Each path below is one point turned by a fixed rotation once a step. After each direction that follows a path, write how fast that rotation turns it, in degrees each step (0 if it stays still).
Each turn is a multiple of 5 degrees from 10 to 175, or 0.
Each row of a path follows its step; steps can be skipped.

step 0:  -9  22  21 -12  13   7 -51   4   7   0   4 -29  11   7 -23  -4  15 -29 -29   0 -14   3  -7  -7 -54 -20  40  -8   7  -2 -14  24 -58  33   1  15 -13   9  55  23 -28   6 -18  -8  12   2  51 -16
step 1: -17  14   8 -19   1  14 -52   1 -25  -5 -35  23  12  -4   9 -13   8  28  17 -39   5   5  -6  15 -16 -14   0  -5  -4  13  -6  63  28  24  -3 -22   5   8 -45  48  32  57   8  -8  22  -7   0  27
step 2: -24  10  18  -6  23  10 -20   4 -15 -22   0  -1  19  -2 -15  22   0 -37 -10 -32 -33  24   9  13 -28 -50  19 -56  31  19 -19  16 -22 -23 -31  31 -44 -25  19  12 -21 -32 -19 -10  20 -27  26  13
step 3:   5 -15   0 -50  -3  25 -41 -35 -12  22  -5  32  20  33 -35 -29   6 -11  33 -15 -31   8 -11  24 -36   0  29  18   6   5  29  20  44  13  25  -3  10   0   3  19  42  39 -27   1  18 -22   5   6
step 4:  10  16  60   9  27   5 -67  -9 -18  -8  -3  10  14  -8  29  23  40  -9  13   7 -12  29  -4  13 -19  -3  -6 -25  -1  -9   5 -12 -46 -21 -28  18 -30 -28  -3  21 -15  10   6   0  50 -21  34 -12
step 5:   1   1  23 -58  -2  34 -32  13 -32  50  10  36  -4   8   2 -34  30  -4  -8 -38  -2   4  16  24  -1 -18  20 -11 -18  40 -40  13  41  22   0   6   5 -30  15  14  41  -1 -26   0  10  10 -16  -3
step 6:   3 -21  11 -13  22 -13 -59 -10  35 -34 -19   7  23  19  37  13   1 -20 -10  24 -26 -39  -9  -6 -14 -14   6  -6   8   5 -22  20   1 -38 -16   7 -24 -32  34  13  13   3  -7  10  59 -26  42 -11
step 8:  28 -35   0 -41  31 -22 -38   3 -28 -17 -13  19   4 -12  23   0   6  -2  -4  13 -21 -31  15   5 -24 -37   6  11   2  57  -7  10 -23  -9 -49  18 -40 -12 -14  10  -4  26  17 -11  13  10  59  12
step 9: -29 -10  13 -10 -15  17 -52  42  18  28  11  23   8  36  -5 -24  18  30  19   5 -43   0   7  34 -32 -27 -27 -31  27  12   8  37   7  19   4   8 -16  22  14   5  39 -36 -17 -23  15   3 -26  -6
Directions:
 -3 -17   0  -5   7  -7   2  -6  -1  -1  -2  -2  -3   2  20   8 -24   7  11  -3  -3   4  -6   1  11   8  -5   3   4  -4  -2   1  -5  -5  -5  -6  -5   4  -4  11   6  11  -2  -1  13   4   6   5
155
13  6 -2  6 17 15  6  8  1 -9 -5  0  3  3  3 -2  1 -1  3  3  7 12 -2 22  3 -3 -6 -5  2  6 -8 -9  6  6 -8 -3  6  1 -1  8 -6  1  7 16 -3  8  4 10
120
